In the data rows, the value 128 means zero.
Some points, one per row:
[ 97 195 221 110  49 163 110 171 121 212 144 163  67 108  92  72  65 125
 105 108  83  95 100 165 128 170 184  62  97 189 106 162 178 128 188  82]
[132 106 156 143  87 242 110 159 159 126 164 144 117 149 126  21 104 142
 135 107 103 188  78 181  98 220 160  51  52 213 151 193 232 184 255 171]
[149  89  78 104 138 140 145 119 115  97 139 132 153 128 152 110 160 107
 119 123 163 178 131 116 117 122 114 119 124 141 162 131 129 146 128 150]
[152  78  81 136 159 167 126 115 140  87 120 129 128 129 161 104 152 138
 127 106 153 179 109 124  88 144 128 139 106 131 159 130 150 142 138 171]
[122 153 175 153 109 147 114 149 128 148 128 147  90 128 106 118 100 141
 122 131 109 114  87 161 133 166 174 116 129 127  97 162 142 133 141 116]
[143 144 150 124 106  86 132 145 119 152 122 137 115 121 116 137 111 128
 132 141 109  96 141 121 167 116 130 131 144 102 107 131 107 123 101 103]
[204  57  25 123 204 158 160  81 144  64 123 110 176 132 149 120 166 125
 147 102 202 185 137 127  93  98  77 147 137 129 158 131 124 136 121 187]
[133 123 157 132 120 160 136 149 140 146 139 115 107 139 116 112 110 138
 136 129 126 124 112 152 136 136 139 100 120 139 110 134 129 129 153 132]
[102 154 112 116 132  80 103 104 147 143 139 122 128 135 132 137 143 123
 120 135 117  91 109  87 127 129 142 137 142 130 125 116 117 119 148 132]
[119 141 149 112 102 167 104 145 142 146 126 152 108 135 110  85  93 154
 126 119  97 115 111 148 129 166 142  99  67 175 116 172 180 132 196 127]
[110 166 173 121  85 169 143 147 109 150 166 127 109 134 126  83 107 125
 129 116  95 139 111 165 148 174 171  93 129 149 129 146 169 126 175 118]
[ 65 226 188  99  80  74 116 149  92 178 138 157 113 110  95 160 106  91
  81 161  86  72 130 127 169 139 170 108 172 121 101 125  96 115 122  47]
[ 95 165 184 144  94 162 115 150 120 152 159 138  98 119 117 124 116 146
 131 126 100 107 130 161 136 161 165 118 141 138 111 113 135 120 141  90]
[159  55  36 130 208  82 141  91 113  77  97 104 171 124 181 183 187 121
 137 131 197 160 148  63 105  63  79 199 159  66 165  69  57 114  20 163]
[165  87  78 114 172  86 161  84 135 100 115  94 170 126 136 146 165 117
 139 144 152 140 161  90 122  77  75 152 125 112 130 100  96 119  90 161]
[ 69 202 204 124  80 153 129 169  99 161 147 139  94 130  87 130  67 133
 102 135  67  88 114 176 150 174 179  89 114 152  82 140 144  93 176  76]
[133  78 109 138 125 150 150 134 117 117 135 128 110 116 142  89 142 121
 141 108 112 173 136 126  98 142 124 120 102 143 157 147 150 117 160 143]
[159  99  92 111 170 105 137  81 112 109 126  93 151 117 150 129 160 125
 149 133 135 154 141  81 112  97  89 147 129 120 144  98 106 123  68 153]
[108 178 172 106  59 117 124 131 109 176 170 150  96 101 115 118 129 122
 107 143 102 108 120 142 159 144 186 105 126 167  89 156 159 129 156  92]
[169  79  59 128 181  97 153  88 122  97 101 123 169 129 152 129 153  98
 134 124 186 150 130 118 107  90  84 153 137 101 140 118  97 131 102 182]
[111 166 175 122  91 135 111 134 126 148 149 142 106 133  97 101  83 129
 125 111  88 104 131 157 132 152 142 107 114 143  92 131 145 124 151 110]
[171  71  91 135 135 187 150 139 129 103 139 120 120 135 140 100 129 148
 158 116 146 181 119 146 116 151 145 114 108 157 146 150 175 129 163 164]
[103 157 146 136 121  54 116 126  99 146 103 139 145 132 133 183 124 135
 130 152 123  75 152 115 154 101 107 161 160  68 100 106  78 101 104  89]
[118 138 113 142 191   4 136 100 141  91  94  96 163 125 143 208 164 110
 102 176 143  64 173  67 155  42 104 197 187  33 131  93  32 113  47 106]
[105 159 137 125 115 124 133 143 149 152 110 124 119 141 103 159 120 133
 122 132 106 102 138 121 146 116 135 143 140 110 131 113 145 116 142 107]
[ 91 216 200 118  75 133 114 154  85 156 130 148 107 154  96 130  74 139
 117 126  79 105 102 147 153 149 157 111 128 124  88 127 143  99 148  59]
[207  21  15 139 213 157 151  95 156  61 105 103 171 143 168 139 186 150
 170 122 217 182 135 103 105  87  63 165 130 108 168 134 110 149  90 200]
[151 117 134 150 131 133 139 133 108 145  93 138 109 131 123 146 118 133
 147 121 120 138 103 122 114 125 116 131 131 102 111 141 132 108 125 115]
[122 114 137 130 119 177 121 159 144 105 132 128  81 138 127 118 108 136
 118 105 123 149 107 145 119 150 169 104 118 146 140 130 153 143 157 125]
[188  17  44 140 186 171 146 104 151  64 132  95 149 129 189  96 179 151
 168 102 185 210 139  97  77 111  95 141  97 149 193 118 139 141 120 200]
[127 152 142 129 122 119 130 131 143 154 114 133 131 130 104 112 124 116
 114 138 104 113 121 120 139 130 125 126 123 127 127 150 138 136 138 132]
[114 163 120  94 139  55 119  97 119 127 119 107 152 137 136 149 138 116
 123 166 130  82 158 101 168  75  98 149 147  85 107  98 117 116  99 109]
[146 135 147 130 126 104 138 121 112 136 141 130 157 114 130 137 143 127
 116 164 126 120 140 128 145 109 122 133 138 122 112 130 100 137 101 125]
[174  72  58 134 180 105 147  86 134  89  99  90 171 151 153 142 174 124
 157 123 162 157 141  81 107  80  70 166 138  89 158 102 118 124  96 170]
[156  95 152 132 117 226 119 143 140 123 157 145 112 133 133   4  97 144
 130 101 122 204  74 182  77 211 162  65  59 204 148 194 203 168 215 165]
[137 128 132 108  84 217 106 147 154 144 169 141  83 125 120  66 108 154
 147  75 102 132 116 150 121 172 160  95  81 207 154 153 209 148 190 141]
[190  63  89 131 116 217 139 129 168 114 156 120 105 143 135  68 134 143
 152  87 144 201  91 145  85 165 150  78  87 197 151 156 217 162 213 179]
[123  98 122 140 113 135 147 138 120 131 139 132 117 117 123 105 135 120
 138 114 118 151 138 134 113 139 136 121 118 139 138 134 138 116 148 124]
[119 166 180 116 107 149 113 140 137 138 148 130 111 127 111  95 102 132
 104 133  99 125 108 144 123 161 166  93 114 157 116 152 157 151 171  98]
[186   8   5 142 208  91 138 107 146  47  90 136 184 145 166 152 165 135
 152 121 206 184 184  80 105  63  47 196 127  95 180 107  77 125  56 192]
10 more points follow, each with its number after it:
[ 40 252 214 126 121   0 122 165 105 185 100 121 112 113  80 249 116  94
  74 216  69   0 160  76 196  78 157 139 222  42  89  87  18  83  67   0] 0
[126 126 152 143 102 166 127 164 147 146 125 139  98 128  91 123 103 141
 136 119 112 122 120 145 124 157 152  99 104 176 125 162 144 127 171 121] 1
[127  85  98 146 150 169 130 131 160  98 137 147 148 120 140 108 160 117
 117 126 145 169 123 144 109 168 140 134 120 138 163 157 132 169 144 168] 2
[117 112 122 136 111 115 123 135 134 125 124 147 139 133 128 139 117 115
 119 118 138 146 153 133 108 123 125 132 138 131 132 115 131 131 137 120] 3
[151  54  41 129 212 126 142  89 131  92  90  98 177 123 173 148 187 130
 164 135 190 176 150  79  95  80  40 167 131  99 185 100  88 128  58 174] 4
[112 126 129 122 133 162 126 136 130 148 116 127 124 120 125 112 134 126
 152 122 136 138 124 137 120 142 105 109 116 149 144 129 131 129 120 138] 5
[137  72  76 139 166 128 137 118 125 107 106 121 149 140 158 105 140 122
 144 107 173 172 128 126 103 113  94 158 123 100 162 106 111 117 105 182] 6
[146 104  96 128 163  96 157 104 113  94 124  92 172 143 168 147 166 123
 135 134 158 147 145  99 136  81 101 169 159  72 158  93  87 114  87 137] 7
[ 84 216 201 115  68 101 109 154 130 187 138 133  79 137  84 164 100 124
 101 152  79  63 112 127 154 138 179  85 158 141  83 116 146 114 178  49] 8
[ 78 196 151 120 128  66 131 126 121 141 116 119 117 124 104 165 126  98
  93 142 111  80 150 102 161  84 129 161 169  86 129 103  77 105  68  89] 9
Which of these numbered points is nearest to each point below, ignoring the 2 directions in which the first points spread most? Its number follows each.
[ 84 185 172 118 110 145 112 142 128 182 122 135 112 116 100 130 110 132
 133 139 109  99 120 143 138 156 123  99 127 147 120 126 122 118 123  98] > 5
[161 117 143 124 149 167 142 119 125 105 145  89 146 125 148 125 126 147
 134 112 144 163 126 131 104 136 129 114 135 134 153 104 133 142 124 122] > 7
[158 101  76 118 189  93 141  91 121 100 103 118 185 130 155 149 163 121
 126 148 152 144 134  73 112 100  86 157 137 105 172 117 101 128 102 158] > 4
[ 35 227 224 124  70 114 100 171 113 201 131 154  80 137  84 112  53 112
  96 130  75  66 105 168 154 168 178  95 138 128  93 129 128  97 159  77] > 6
[129 155 173 132  97 197 121 157 157 166 155 150  73 135  86  95  86 155
 144 130 107 109  97 180 153 189 176  69 118 188 101 184 178 139 192 130] > 1
[145  82 103 121 138 229 133 133 144 130 131 125 127 127 130  69 130 141
 165 102 141 190 111 144 102 172 105  91  76 189 163 153 164 146 156 184] > 5
[156  54  46 124 215 121 134  81 133  69 101 104 177 112 196 131 213 119
 133 131 196 165 164  96 104  66  56 200 141  59 179  95  90 148  34 176] > 4
[ 45 223 236 127  52 150  92 181 130 178 159 148  99 144  86  92  78 129
 100 157  53  83  96 169 160 193 188  67 109 172 106 171 173 141 217  76] > 2
[104 143 156 129 116 148 119 160 136 121 129 127  73 132 121 144 105 128
 110 119 113 122 111 131 131 141 170 110 141 120 126 119 133 134 135  97] > 0
[139 123  90 126 188  63 138 109 131 112  95 117 154 132 127 205 156 139
 133 175 168  92 148  94 159  68  96 177 182  69 115 109  55 108  67 121] > 1
[140 158 192 112  95 215 132 149 126 137 164 104 112 130 127  90 105 148
 123  98 108 146  99 158 110 179 165  66 110 175 134 124 168 156 176 100] > 7
[163  86 114 117  99 235 110 129 149 148 148 155 104 113 137  48 117 141
 151  75 133 189  97 159  77 194 131  73  74 217 148 161 211 170 182 182] > 5
[ 77 163 176 129  82 167 112 161 120 167 134 148  88 139 115  80  79 117
 120  98 107 125  96 173 126 176 159  93 113 149 125 137 157 120 176 123] > 6
[106 162 170 133 139  93 112 131 107 133 114 129 139 127 133 111 119 118
 104 158 120 113 117 132 116 120 122 124 135  97 119 135 106 132 117  87] > 4
[170  87  96 113 128 160 146  97 143 112 139 105 141 120 138  92 142 124
 149 110 137 172 135 129 115 131  97  99  83 173 132 136 163 145 160 183] > 5
Here are 10 other points, each followed by its number:
[160  61  95 132 132 198 143 150 138  94 132 124 116 135 142 109 139 135
 162 105 130 182 137 137 127 155 113 107  99 153 167 148 160 150 154 157] 0
[ 91 160 147 114  97 106 124 132 117 143 137 139 114 120 132 141 130 111
 106 129 116 101 134 114 148 118 150 138 136 121 116 113 112 115 115 120] 1
[114 109  88 129 144 129 114 141 148 111 123 148 123 139 131 142 136 146
 120 135 152 133 132 112 137 123 138 144 120 145 135 131 116 117 108 151] 2
[ 86 230 202 104  72 112 102 154 118 173 139 155 110 132 102 167  75 129
  99 136  93  56 127 161 183 144 178 117 166 113  87 114 146 133 146  52] 3
[ 89 184 215 132  43 219 123 181 134 187 159 148  63 135  80  72  59 142
 134  86  75 132  86 191 130 220 203  50  86 214 114 172 202 124 233 110] 4
[ 30 255 229 102  60  61  83 163 112 213 141 146  73 110  69 192  80 128
  92 158  42   0 144 119 198 117 187 133 177 116  81  94 103  90 107   5] 5
[128 151 159 134  96 141 131 144 136 175 147 140 108 131 107 118 122 139
 137 138  83 121 108 129 146 173 169 105 141 141 128 137 164 124 164 121] 6
[132 133 120 109 138  89 147  98 130 124 121 104 145 122 123 150 146 116
 128 146 126 110 152 104 138  93  98 132 127 123 105 110 108 115 112 129] 7
[107 158 130 111 128  73 136 117 115 134 125 130 133 119 132 159 141 117
 101 146 118  94 147  95 153  94 124 163 147  90 121  98  82 105  76 119] 8
[ 32 248 215 123  92  63 101 162 107 198 126 157 117 117  73 193  99 118
  96 181  85  24 147 139 179 129 158 129 172 115  85 112  73  97 102  36] 9
Which of these numbered points is nearest to each point below, ignoring the 2 directions in which the first points spread most? Its number follows each.
[133 163 154 115  84 130 119 135 135 175 141 149 117 119 104 129 125 144
 137 136 109 110 115 128 147 151 160 111 126 175 117 148 159 129 158 114] > 6
[ 66 184 133 121 127  61 101 143 129 137 104 143 126 133 110 200 133 126
 100 170 130  72 148  98 171  96 133 159 160 100 108 102  70  94  77  85] > 2
[167  38  62 153 154 129 142 125 126 100  96 135 142 129 155 136 147 129
 164 113 158 169 133 132 119 120  78 152 110  96 132 136 122 129 112 183] > 0
[122 131 145 125  99 211 103 156 175 152 142 150  99 139  98  74 103 139
 136 115 119 154  92 160 108 199 148  57  82 213 143 159 182 169 194 155] > 9
[ 88 200 224  98  51 231 113 184 130 178 185 151  72 140  86  48  55 128
 118 115  66 108  91 226 170 227 188  31 109 196 110 180 213 159 245 100] > 3
[151 112  94  96 142 109 122 108 133 109 134 110 144 139 141 108 144 128
 133 148 136 127 140 120 146  94 102 133 108 125 120 119 151 133 124 142] > 7
[ 88 169 174 137  98 123 111 159 126 144 129 138 101 148 104 127  85 136
 125 115  98 112 128 140 146 139 153 128 139 130 116 130 134 106 134  84] > 4
[ 82 224 235 113  39 166 121 187 117 202 168 163  58 120  67  97  42 121
 109 117  57  76 104 198 167 202 202  53 125 177  84 166 162 125 197  67] > 4
[173  57  82 127 124 192 124 109 139 103 141 132 125 126 171  83 157 139
 142  93 184 197 100 144  85 137 130 114  97 173 136 133 179 150 149 197] > 1
[140 116 115 125 146 114 141 118 116 122 138 124 144 123 130 120 129 139
 134 136 124 135 140 118 128 120 125 141 130 125 144 129 125 112 130 125] > 8
[ 98 195 180 126 114 104 119 137 121 179 141 125 111 132  95 127  99 140
 132 151  81  78 120 123 149 154 158 109 149 133 123 125 132  99 155  84] > 6
[136 129 166 107  84 255 128 168 150 135 182 134 101 143 115  27  81 134
 146 101 110 164 101 221 148 220 163  43  92 199 134 181 225 177 234 161] > 3
[156 112 124 148 133 130 145 132 104 136  95 132 114 130 126 142 119 139
 153 115 120 151 103 112 108 125 112 127 136 108 121 146 132 108 123 121] > 4
[130 133 133 122 140  83 143 134 135 116 125 116 146 128 126 186 141 116
 108 145 150 108 165 112 158  82 113 151 168  89 121  97  54 124  74 107] > 0
[106 171 163 119  96  71 126 143 119 148 143 126 121 139 111 129 115 126
 110 153 107  96 141 119 168  98 133 135 139 113 104 111  99 113 109  90] > 8
